Rows swapped in pairs by one turn or mirror: which row each one swaps with
The rows were stretched afterwards, more along some directions than others.
luv: [-21  -8   8  -5  34 -55  32  -6  30   2  14 -10 -37  -5 -43  11]
fosi: [-43  14 -18  26 -13 -22  12  14  33  10  -5   8 -10  16   3 -16]
vula: [  7  -9 -30  -4   7 -22  23 -26 -21 -22  19  -7 -31  -6  16  31]
gadu: [ -2 -49   7  14  26   6 -16   0  16  23 -36 -13   8  27   1 -55]
foza: [-15  30   4 -10 -61  30   1  13   6  33  -2  -8  15  30   5  15]
ket: [-17  -9  -1 -19 -15 -14  35 -17 -20  22  61 -22 -27 -22   5  23]
Suniz: [-10 -42 -10 -30 -13  15  16   0  -1  26  29   3 -36 -22  17  -7]
letat: [-47   9  -5   7   2  30 -16   9 -32  19 -35   4  16  -3 -22 -19]
tak: [ -8 -15  48  37  22  -7 -25 -13 -17  21 -11  -5   6  16  -5 -29]
Vusuz: [ 16   1  16 -20  -5   3  11  26  -9  -2  17  14   6 -23  23  51]
Nagu: [  7  -1  10  24  10  39 -15  -4 -16 -14 -13  -8 -16  -8  18  15]
nebu: [-68 -33  -6 -21  30  65  45  25 -21  24  18  11   2 -11  50 -18]
topid: [-45  19 -35  -3 -13  25  37  31  -4   4  -9   5 -13   2  17  23]
modo: [-18 -36 -29  16  41 -23  17 -32  36  26 -20   8  -1   3 -65 -20]
kot: [-20 -15   9   0  -5  51   0  -6 -16  46  44  23 -17 -10 -25   6]
Vor: [  9 -24 -21 -20 -31  63 -23  12 -11 -17 -30  23   6  20   7 -18]
Lile: [ 21  -4  19  13   7  -1 -21 -27 -10  49  20  -4   1 -20 -12 -16]
finof: [-48   0  -2  37  53 -30  -9 -13  -3 -27 -28 -36  -2 -26 -23   3]
vofe: [-20  18 -15   7   9 -12  -9  -1  43  73 -20 -22  21  25 -32 -18]
bir: [  4 -11  13  -9  15 -12  13  17  53  13  15  22  -3   3  -2   1]
mezo: [ 13 -14 -20  14 -42 -17  -7 -19   1   9  -5  24  -2 -17 -54  -5]
suzel: [ 21 -31   2 -10  20   7 -21  -6  25  16 -23 -25 -16  52  12  -4]
diro: [  3  15  20 -29  17  52 -12  17 -27  -9 -28 -22  36  10  40  34]
zom: [ -2 -32   4 -51  51  37  28   5 -53 -35 -28   9   1  18  37 -12]
kaso: [-26 -41 -45 -29  25  10  37   5  10   7   6  -2 -43  -1  -6 -32]
tovab: [-43   0   5  16 -25  50   3  11  -9   5  45  10  18 -40  -8  12]
Raboz: [ -6  15  30  51  34 -16 -41 -25 -41  -7  -4   6 -19 -19 -23 -19]
riz: [-17 -19   5 -12  41 -17  29   3   1   3 -17  10  -1  54  11  -1]
dep: [-24 -56 -10  37  53 -16  14 -27  17   9  13   5  -1 -32 -40 -23]
lemu: [  0  12  27 -34  26   1  11  25 -12 -12 -19 -37  10   6  46  12]
Peref: [ -2  26 -22  18 -38   0 -26 -26 -38 -22  -2 -28 -33 -17  -3  35]
pap: [ -5  28  46  26 -17  24 -27   7  -7  12  -2  -7  37  -2   0  11]
ropus: [ 14   8  55 -25 -12  32 -42 -11 -56 -15  21  -7 -17  14  40  -3]
befeg: [-36  18 -19 -44 -13  42  33  -5   5  11  23 -17 -20  36  13  46]
Nabud: [ 17   1 -35  23 -27  -2 -21 -33   2 -15 -32  19   0  10 -41   7]
mezik: [ 11  -2   7   2  -1  19   1 -21 -39 -43   4  42   4 -21 -17  31]
lopem: [ 11  12 -14  23 -18 -23 -28  -9   5   8 -41 -30  39  -9   5  27]
Kuzik: [-25 -30  27 -15  38   9  21  17 -28  12  38  -3  12 -18  40 -11]
zofi: [  3  28  34 -25  -8   0 -30 -10 -59 -58 -25 -19 -17   9  23  34]
daduf: [-26  17  -4  35  13   4 -19 -20 -33  29 -24 -11  16  -9  -4 -37]
Bap: [-60  16 -42 -27   0  26  23 -14   4  12   8 -15 -10   6 -13  -4]
puzet: [-24 -14  23   9  10  63  21  16 -19  20  12  37  37   4   5  -7]

Swapped with Bap: ropus
Swapped with tovab: Vor
Swapped with lemu: vula
Swapped with mezik: foza

